500 stands for zero in the data rows.
Here are some points, each followed by its number:
(133, 201, 829, 346, 374, 760, 567, 506, 275, 686, 634, 509, 731, 425, 826, 453, 332, 608) 0
(561, 519, 426, 427, 612, 626, 405, 710, 488, 527, 500, 577, 424, 582, 411, 581, 605, 666) 1
(668, 566, 447, 467, 488, 311, 437, 416, 349, 438, 482, 688, 571, 408, 475, 341, 718, 439) 2
(618, 660, 523, 790, 423, 451, 294, 553, 465, 625, 785, 425, 334, 130, 536, 466, 448, 724) 3
(454, 437, 596, 523, 453, 465, 735, 396, 553, 563, 404, 298, 623, 500, 587, 677, 267, 324) 4
(547, 367, 400, 240, 425, 545, 393, 477, 403, 391, 446, 403, 676, 311, 722, 293, 691, 252) 5
(215, 405, 600, 267, 526, 599, 476, 422, 409, 642, 408, 599, 562, 546, 660, 496, 570, 535) 6
(481, 590, 445, 502, 568, 667, 411, 565, 296, 514, 748, 352, 446, 377, 488, 460, 478, 512) 7
(109, 333, 565, 458, 576, 593, 565, 241, 702, 563, 414, 665, 581, 567, 761, 556, 494, 711) 8
(530, 645, 484, 612, 554, 618, 673, 727, 234, 665, 712, 564, 550, 509, 368, 502, 485, 488) 9
(519, 511, 567, 496, 384, 464, 347, 588, 409, 543, 683, 438, 402, 321, 692, 431, 470, 565) 10
(602, 685, 305, 695, 653, 394, 514, 577, 604, 603, 558, 517, 363, 291, 391, 518, 510, 698) 11
(617, 704, 410, 596, 472, 611, 368, 641, 415, 432, 705, 481, 245, 540, 275, 410, 546, 546) 12
(600, 814, 500, 711, 486, 271, 635, 350, 573, 419, 502, 481, 313, 436, 385, 460, 533, 477) 13
(396, 437, 616, 467, 463, 497, 224, 447, 285, 476, 662, 364, 420, 385, 714, 692, 472, 437) 14
(454, 423, 744, 383, 228, 416, 760, 570, 432, 495, 390, 448, 507, 780, 513, 708, 325, 200) 15
(417, 581, 487, 625, 547, 511, 551, 602, 531, 562, 530, 413, 341, 433, 472, 563, 518, 681) 16
(312, 554, 543, 568, 298, 354, 434, 418, 471, 336, 415, 688, 380, 601, 434, 507, 646, 571) 17
(139, 336, 394, 468, 722, 765, 564, 444, 467, 501, 470, 466, 562, 594, 631, 665, 440, 545) 18
(308, 481, 514, 576, 288, 367, 383, 391, 520, 347, 462, 635, 316, 519, 506, 592, 622, 554) 19
(438, 386, 634, 518, 417, 512, 421, 317, 581, 467, 659, 502, 533, 610, 610, 454, 314, 447) 20
(631, 575, 379, 477, 638, 300, 299, 359, 777, 346, 345, 420, 396, 528, 388, 549, 550, 394) 21
(398, 521, 572, 564, 484, 460, 405, 437, 308, 328, 505, 467, 484, 561, 311, 496, 564, 354) 22
(544, 449, 589, 238, 486, 479, 424, 464, 454, 359, 473, 538, 504, 521, 660, 268, 599, 444) 23
(745, 513, 349, 337, 400, 475, 252, 429, 564, 358, 670, 518, 440, 467, 487, 253, 583, 393) 24
Which point above is nearest to each new point by angle, seen from the average point of the numbered points? Its number follows each.
(489, 317, 655, 548, 451, 505, 406, 365, 614, 473, 596, 513, 564, 603, 544, 446, 328, 519) 20
(227, 426, 590, 278, 550, 602, 402, 510, 408, 657, 421, 685, 549, 537, 630, 471, 565, 616) 6
(558, 458, 412, 349, 478, 476, 436, 417, 797, 477, 353, 485, 397, 495, 709, 537, 605, 585) 21
(320, 593, 667, 518, 498, 488, 451, 461, 273, 364, 492, 463, 472, 528, 394, 481, 596, 425) 22
(576, 523, 414, 351, 670, 657, 504, 554, 447, 443, 480, 455, 521, 507, 514, 503, 622, 520) 1
(524, 460, 501, 520, 602, 468, 463, 483, 521, 479, 355, 406, 547, 470, 475, 510, 522, 545) 21
(276, 273, 663, 584, 454, 664, 472, 544, 264, 609, 614, 407, 658, 359, 692, 635, 418, 565) 0
(696, 567, 188, 531, 410, 429, 492, 393, 762, 462, 422, 518, 422, 671, 448, 605, 408, 408) 21
(423, 406, 640, 380, 385, 454, 167, 443, 261, 431, 675, 361, 500, 386, 695, 595, 494, 339) 14
(375, 493, 481, 395, 521, 642, 516, 562, 502, 558, 386, 546, 531, 419, 585, 400, 692, 607) 6
(409, 378, 662, 520, 378, 375, 489, 574, 345, 495, 427, 506, 534, 582, 378, 600, 395, 372) 15
(354, 434, 490, 606, 599, 483, 406, 464, 343, 416, 372, 364, 602, 557, 321, 539, 440, 514) 22
(714, 462, 471, 616, 508, 396, 735, 398, 916, 562, 404, 385, 514, 470, 594, 597, 239, 512) 4
(494, 654, 506, 449, 710, 604, 626, 600, 440, 775, 569, 614, 497, 443, 535, 458, 412, 652) 9
(507, 390, 619, 588, 404, 512, 428, 303, 520, 448, 658, 551, 586, 562, 621, 544, 303, 497) 20
(503, 513, 494, 490, 410, 519, 389, 598, 408, 558, 686, 430, 391, 376, 621, 478, 511, 584) 10
(523, 374, 450, 399, 440, 479, 534, 416, 566, 442, 567, 615, 556, 665, 585, 410, 418, 398) 20
(666, 507, 291, 540, 482, 432, 520, 448, 712, 458, 525, 547, 408, 706, 396, 606, 411, 431) 21
(374, 401, 731, 330, 250, 400, 788, 557, 375, 467, 372, 453, 542, 795, 551, 685, 337, 232) 15
(130, 188, 785, 405, 334, 671, 518, 532, 301, 700, 551, 551, 717, 405, 752, 431, 364, 525) 0
(243, 230, 716, 583, 372, 836, 487, 564, 182, 688, 716, 423, 759, 314, 736, 544, 383, 632) 0
(508, 556, 451, 409, 586, 496, 489, 577, 506, 616, 471, 542, 502, 484, 491, 568, 469, 516) 1
(683, 453, 439, 574, 510, 380, 889, 294, 885, 566, 411, 412, 586, 522, 602, 586, 206, 402) 4
(643, 547, 299, 526, 531, 415, 474, 444, 663, 451, 536, 559, 396, 668, 426, 563, 435, 428) 21
(373, 341, 850, 273, 119, 430, 916, 561, 344, 529, 303, 459, 595, 943, 564, 741, 310, 113) 15
(465, 614, 406, 554, 654, 503, 451, 429, 649, 412, 362, 447, 462, 587, 352, 504, 629, 537) 21
(509, 449, 570, 393, 373, 566, 516, 297, 514, 414, 594, 592, 572, 768, 376, 366, 347, 356) 20
(244, 584, 498, 620, 559, 658, 490, 502, 256, 577, 550, 374, 487, 288, 540, 487, 557, 613) 7
(483, 551, 462, 495, 528, 524, 568, 594, 388, 715, 517, 466, 625, 430, 437, 547, 426, 453) 9
(463, 353, 731, 540, 429, 467, 360, 239, 541, 535, 604, 539, 582, 560, 570, 395, 322, 496) 20
(447, 401, 566, 414, 443, 447, 200, 413, 293, 439, 638, 377, 428, 385, 673, 620, 541, 399) 14
(752, 624, 406, 516, 606, 465, 555, 534, 702, 554, 490, 575, 448, 427, 429, 389, 601, 613) 11
(544, 387, 534, 526, 409, 347, 317, 343, 574, 442, 277, 508, 655, 555, 314, 454, 529, 400) 21
(477, 604, 371, 641, 591, 459, 563, 503, 442, 599, 278, 530, 616, 359, 353, 435, 605, 585) 11
(576, 415, 573, 221, 454, 553, 387, 424, 475, 406, 505, 478, 505, 540, 641, 280, 594, 406) 23
